The rows below come in pairs that one turn or mirror swaps. Which row does each named row swap with?
The rows were stretched afterwards, more along some directions than others.
med: +0.21 -0.58 -1.76 -0.60 +0.89 +2.46 +0.52 -1.00 +1.84 -0.47 -2.77 -1.82
 +2.19 -0.53 +1.00 -2.51 -2.62 +1.85 +2.73 -1.34 -1.91 +0.66
foliz: +0.86 -0.01 +2.45 +2.29 -1.46 -0.45 -1.57 -1.66 -1.16 -1.57 -1.96 -2.34
 -0.99 -0.29 +0.53 -1.04 +0.66 -0.59 -0.61 -1.74 +1.26 -2.30
dus: -1.54 +2.16 +1.38 +0.37 -1.18 +0.55 +0.50 -0.24 -0.12 -1.75 -2.13 -1.79
 +1.50 +1.92 +2.50 +0.65 +0.44 +2.51 +0.53 -0.64 -2.41 +1.20
ferob: +0.94 -2.12 +2.32 +2.26 -2.94 -0.68 +0.64 +0.00 +1.77 -1.47 -0.81 -2.07
 +1.01 -0.49 -0.58 -1.78 +0.04 -0.31 -0.69 -0.67 -0.07 -1.19
Zat: -0.14 -2.61 -0.77 -1.06 +1.24 +0.25 -0.03 +0.67 +0.09 +0.10 -2.24 -0.54
 +2.01 -0.98 +2.46 +1.13 -0.63 +0.61 +3.50 -1.48 +0.34 +1.11
pade: -1.16 +1.39 -0.10 -0.78 +0.27 +0.45 -2.25 -2.12 -2.27 +1.62 -2.61 -1.46
 -0.73 +1.27 +3.83 +1.54 +0.67 +4.64 +2.22 -0.38 -3.26 +1.89
kiver: -0.11 -3.45 +0.49 +0.61 +0.79 +0.43 +2.82 -2.21 +3.28 +0.53 -2.08 -1.60
 +0.61 -1.08 +0.83 -1.58 -1.83 -1.01 +2.28 +0.34 -0.48 +1.45
mot: +2.13 -0.57 +1.59 +0.96 -1.04 +0.20 +0.81 +1.37 +0.21 -1.43 -1.79 -2.27
 -0.14 -2.20 -0.12 -0.98 -1.68 +0.35 -0.42 -0.03 -1.62 -0.47
buz: +2.42 -2.51 -1.27 -0.76 -0.41 -1.28 +0.19 +0.12 +1.01 -0.45 -3.08 -0.27
 -1.36 -0.21 +0.78 +1.60 -1.72 +1.71 +1.73 -0.24 -1.51 +3.15
nuba: +0.74 +0.69 -1.36 +0.32 -1.54 -0.41 -0.08 -2.84 -1.06 -1.69 -3.73 +0.16
 -0.33 -0.51 +0.62 -3.41 +1.68 +4.56 -0.98 -3.29 -1.08 -0.58
sanon: -0.55 -1.77 -2.40 +0.06 +1.38 +1.27 +0.69 -1.23 +1.97 +0.56 -1.24 +0.23
 +1.81 +0.29 +0.99 -0.76 -0.94 +1.27 +0.36 -0.51 -3.58 +1.90
ramu: -3.03 -1.93 -0.94 +1.57 +0.17 -0.45 +1.25 -1.63 +0.05 -2.44 -0.63 -1.49
 +0.76 +1.41 +1.94 -1.48 +1.34 +2.35 -0.89 -0.40 -1.60 +1.00
ragos: +0.13 -2.12 +2.10 +2.43 -1.54 -1.60 +0.46 +0.11 +1.55 -2.38 -1.62 -2.69
 +0.42 -1.12 +0.01 -1.46 +0.78 -1.06 -1.05 -1.54 +0.80 -1.03
Buzod: +0.91 +0.58 -1.24 +1.82 -1.33 +0.24 +0.36 -2.65 +0.67 -1.89 -4.91 -1.05
 -0.97 -1.37 +0.22 -2.47 +0.59 +2.74 -2.23 -2.41 +0.54 -0.07
tam: -0.25 -0.01 -0.29 -1.77 -0.45 +1.18 -0.31 -1.88 +1.60 +0.19 -0.30 -0.44
 +1.64 +1.12 +2.13 -1.70 -1.25 +1.64 +0.62 +0.08 -2.93 +0.89
fas: -0.54 +0.66 -0.18 -0.09 +0.08 -0.48 -1.80 -3.22 -1.11 +1.31 -3.29 -1.88
 -0.51 +1.14 +3.61 +1.05 +0.03 +3.36 +2.17 -1.48 -2.23 +1.44
Gadad: +3.17 -0.54 +1.45 +0.93 -2.17 -1.95 -2.65 -1.80 -0.63 -2.60 -0.42 -2.47
 +0.20 -0.42 +0.83 -1.22 -0.31 -0.26 +0.38 -3.21 +1.08 -0.72
kabu: -1.52 -0.10 -2.43 -0.32 +1.41 +2.45 -0.14 -2.23 +2.14 -0.41 -4.36 -1.07
 +0.00 +0.45 +1.07 -1.44 -2.54 +1.69 +2.12 -1.49 -1.30 +1.01
ses: -2.74 +1.30 -0.18 -1.05 -0.13 +0.72 -1.43 -2.83 -0.66 +0.52 -2.94 -2.01
 -0.74 +1.53 +4.02 +0.55 +0.24 +4.89 +2.34 -1.11 -3.45 +1.14
Sir: -0.36 +1.68 -1.74 -0.50 +0.88 +1.36 -0.18 -2.48 -0.97 -2.49 -3.32 -2.88
 -1.38 +1.52 +0.02 -1.08 -0.85 +4.14 -0.19 -1.80 -0.78 -1.62
Vomim: -0.98 -0.30 -1.38 +1.07 +1.53 +0.11 -1.65 -0.90 -0.16 +0.42 -1.27 -0.63
 -0.22 +0.40 +0.30 -1.41 +2.21 -0.07 +0.56 -3.07 +1.35 -0.18
Zub: +1.11 -0.34 -1.47 +0.36 -2.29 -1.24 -2.54 -0.41 -2.72 -4.57 -3.44 -0.21
 +0.50 -2.11 +0.88 -2.48 +1.67 +1.83 -2.69 -2.78 -0.46 +0.28
Povog: -1.30 +1.77 +0.64 -0.56 +0.88 +0.68 -0.81 +1.29 -1.18 -1.53 +0.03 -0.24
 -0.03 +1.57 +3.56 +0.92 +0.61 +3.58 +1.70 +0.10 -3.00 +1.93
gatop: -0.02 +0.19 -0.13 +0.47 +0.44 -0.43 +0.43 -3.04 -0.19 -0.27 -2.79 -1.64
 -0.65 +1.76 -0.29 -0.19 +1.26 +1.73 -2.07 -2.34 -0.57 -1.98
kam: +3.01 +0.42 +1.42 +1.07 -0.10 -0.95 +1.57 +0.90 +1.50 -1.83 -1.41 +0.46
 +1.25 -0.76 +0.48 +0.67 +0.89 +1.71 +0.59 -0.40 -2.70 +2.13
Fevod: -0.45 -1.97 -1.22 +0.65 +0.72 -0.06 +0.63 -1.96 +0.66 -3.52 -1.95 -1.77
 +2.54 +0.78 +0.61 -1.81 -0.51 +1.05 +0.94 -1.14 -0.08 +2.64
baf: +1.37 +0.83 -1.28 +2.36 -0.62 +0.02 -1.17 -2.11 -1.75 -1.13 -2.46 +0.95
 -0.58 -1.62 +0.41 -2.18 +2.78 +3.27 -2.93 -2.78 -2.15 -1.32
luror: -1.37 +0.14 -0.14 -1.03 +0.88 +0.36 +0.64 +2.17 -0.70 -1.32 -1.33 -0.99
 +2.08 +0.13 +1.86 +0.84 +0.28 +1.54 +0.64 -1.10 -1.56 +1.50
Gef: -0.17 -2.48 -1.64 +1.08 +1.54 -1.09 +0.30 -0.70 -0.76 -2.65 -1.82 +1.27
 +1.64 -0.89 +0.22 +0.10 +1.13 +1.25 +0.38 -2.46 -1.15 +1.61
noket: +2.52 -1.27 -0.15 -0.30 +0.30 -0.75 +1.37 +1.38 +0.89 -0.17 -1.99 +0.71
 +0.59 +0.29 -0.27 +1.88 -0.21 +2.87 -0.81 +0.27 -3.49 +2.93
bom: +2.16 -0.96 +1.28 +0.59 -1.44 -1.89 +1.50 -0.98 +3.21 -0.44 -4.65 -1.27
 +1.16 +0.25 +0.01 -0.42 -2.26 +1.39 -0.07 -1.55 -1.08 +2.54
vas: -0.32 -2.42 -2.52 -1.37 +0.40 +0.54 +0.49 -1.40 +1.84 -0.43 -3.22 -0.46
 +1.29 -0.14 +0.08 -2.50 -2.24 +1.47 +2.32 -1.89 -1.81 +1.50
migis: +0.08 -2.08 +0.37 +0.20 +2.22 +0.84 +1.58 +0.88 -1.19 -1.33 -1.33 -0.54
 +1.26 -0.16 +2.40 +2.76 +0.67 +4.11 +3.06 -0.30 -4.05 +2.13
garef: +1.52 -3.05 +0.44 +1.88 +0.30 -0.88 +2.25 -3.63 +1.34 +0.23 -0.31 +0.21
 +0.71 +0.20 -0.18 -1.80 +0.89 +0.82 -1.50 -1.10 -1.03 +0.18
vifik: -0.32 -0.19 -0.57 +0.01 -0.30 -0.18 +1.47 -3.14 +0.65 -1.13 -4.52 -1.28
 -1.36 +0.60 +1.76 +0.33 +0.96 +4.07 +0.47 -2.37 -1.24 -1.36
ras: -0.17 +0.94 -0.95 +1.79 -1.24 +0.28 +1.27 -1.62 +0.05 -0.23 -3.59 -0.77
 -0.39 -0.94 +0.88 -1.95 +1.07 +4.74 -0.35 -1.84 -1.44 -0.36
bava: -1.19 -2.36 -1.16 +0.37 +0.15 +0.52 +0.91 +0.24 +0.01 -1.76 -3.89 -3.24
 +0.92 -2.72 +0.86 +1.08 +0.83 +3.84 +0.94 -0.54 -2.29 -0.28
mevup: +1.42 -4.25 -0.36 +1.26 -0.66 -1.50 +3.56 +0.08 +2.66 -1.85 -3.74 -2.11
 +3.43 -0.84 -1.17 -0.62 -0.39 +0.78 -0.63 -1.62 +1.07 +0.90
mesu: +0.25 +0.13 +0.06 +0.60 +1.47 +0.02 +0.64 -3.39 -0.17 -1.84 -2.96 -2.12
 -0.20 +0.89 +1.05 -2.08 +0.22 -0.15 +0.01 -2.51 -0.51 -1.25
Guze: -1.03 +0.90 -0.32 -1.10 +0.30 +0.29 -0.32 +1.43 -2.19 -2.04 -1.08 -0.17
 +0.83 +0.47 +3.40 +0.14 -0.34 +2.98 +0.98 -0.92 -1.92 +1.68
Daro: +0.89 +2.29 -0.57 +1.63 -1.45 +0.50 -1.21 -2.66 -1.65 -2.35 -4.69 -1.29
 +0.62 -1.26 +1.40 -3.56 +1.40 +3.55 -0.58 -4.30 -0.01 -1.46
luzil: -0.93 -0.58 -0.72 +1.34 +2.00 +2.24 +1.67 -0.03 +0.87 -0.08 -2.84 +0.96
 +0.66 -0.80 +1.34 -1.90 +2.96 +4.54 +0.39 -2.24 -2.89 -0.55
Raf: +0.50 +2.12 -0.23 -0.36 +1.47 +1.04 -1.65 -2.73 -2.59 +0.76 -2.09 -0.40
 -0.65 +2.35 +1.60 -0.78 -0.07 +3.86 +2.01 -2.39 -0.59 -1.49
lota: +0.87 +0.15 +1.33 +1.70 +0.61 -0.80 +0.14 -3.43 +0.16 -1.98 -2.88 -1.20
 +1.19 -1.58 +0.75 -3.25 +0.10 +0.96 +0.58 -3.46 +0.77 -1.49
ter: +3.80 -2.74 -0.08 +1.87 -1.82 -0.32 +1.67 -1.43 +2.33 -1.16 -4.17 -1.27
 +0.45 -0.95 -1.21 +0.16 -1.61 +2.13 -0.43 -1.35 -2.46 +1.28
Bikun: -0.57 -0.98 +0.54 -0.39 +0.37 +0.37 +2.30 +2.17 +0.96 -2.24 -1.10 -1.16
 +2.43 +0.07 +2.70 +2.12 -0.59 +2.07 +1.01 +1.05 -1.98 +3.21
potad: +1.44 -1.97 +2.60 +2.31 -0.42 -2.15 +1.31 -1.73 -0.13 -0.44 -1.14 -2.53
 +0.66 -1.02 +0.49 +1.35 +2.01 +0.21 +0.09 -2.20 +0.82 -0.91
fufip: -1.95 -1.72 -2.47 +0.33 +0.98 +1.74 +0.52 -1.12 +1.64 +0.61 -3.98 -1.34
 +0.44 -0.05 +0.59 -1.99 -2.73 +1.83 +3.25 -1.35 -2.18 +0.83
buson: +1.12 +1.89 -1.33 -0.69 +1.19 +0.71 +0.66 -3.07 -1.00 -0.56 -3.56 -1.30
 -0.55 +0.29 +1.99 +0.74 -1.18 +4.17 +0.54 -2.84 -2.03 -0.51
Fubo: +1.25 -0.52 +0.29 -0.62 -0.06 +0.59 +1.11 +0.05 -0.15 -3.85 -2.08 -0.80
 +2.16 -0.80 +3.42 -0.22 -0.19 +5.11 +1.39 -2.22 -3.73 +1.02
Suvol: -0.30 -1.49 -0.88 +0.04 +0.08 -0.18 -0.17 +1.23 +0.12 -1.18 -1.26 -1.93
 -0.02 -2.20 +1.35 +0.53 +1.21 +4.17 +1.17 +0.04 -2.38 -0.54
tuze: +0.06 -2.26 -1.06 +0.35 -1.03 -0.47 -0.38 +1.03 -0.35 -2.56 -3.37 -2.49
 -0.44 -3.21 +0.71 +0.48 +0.20 +3.57 +0.56 -0.54 -2.29 +1.15
kitev: -2.42 +0.29 -0.79 -0.47 +0.00 -0.57 -2.98 -1.98 -1.85 +0.18 -2.89 -1.23
 -0.45 +2.15 +4.33 +0.11 +1.38 +3.88 +1.94 -1.54 -2.35 +1.63
Kade: -1.61 +0.50 -0.90 +1.37 +0.15 -0.01 -0.23 -1.39 -2.08 -3.74 -4.09 -0.29
 -0.03 -1.22 +1.91 -0.45 +2.50 +2.72 +1.23 -2.47 -0.14 +0.78
ninef: +0.03 -1.71 -1.62 +0.53 +0.52 +0.90 +0.88 +0.07 -0.21 -1.98 -3.49 -2.47
 +0.32 -2.53 +1.09 +1.19 +0.60 +5.09 +1.38 -0.30 -3.35 -0.10
givo: +0.56 -1.18 -0.08 +1.22 -1.17 +0.60 -0.17 -1.75 -2.04 -1.38 -2.41 -1.05
 +0.25 -0.11 +1.84 -0.59 +3.27 +3.54 -0.25 -1.79 +0.59 -1.41
Gile: +1.10 -0.17 +2.37 +1.79 -1.71 +0.45 +0.22 -0.05 -0.10 -0.36 -1.08 -1.16
 +0.15 +0.00 -0.30 -1.57 +1.65 +1.66 -1.43 -0.89 -1.69 -1.45
tul: +0.11 -1.34 +1.28 +1.99 -0.19 -1.71 -0.72 +0.93 +0.85 -0.47 +0.17 +0.54
 +0.25 -1.46 +0.80 -0.71 -0.34 +0.55 +1.37 -0.48 -1.96 +1.03

migis swaps with -> potad
ter swaps with -> buson
bom swaps with -> Sir
noket swaps with -> gatop
fas swaps with -> ninef
buz swaps with -> vifik
med swaps with -> Daro
sanon swaps with -> baf
ramu swaps with -> tul
Bikun swaps with -> foliz
Kade swaps with -> kiver
mevup swaps with -> Raf
ferob swaps with -> Guze
mot swaps with -> dus

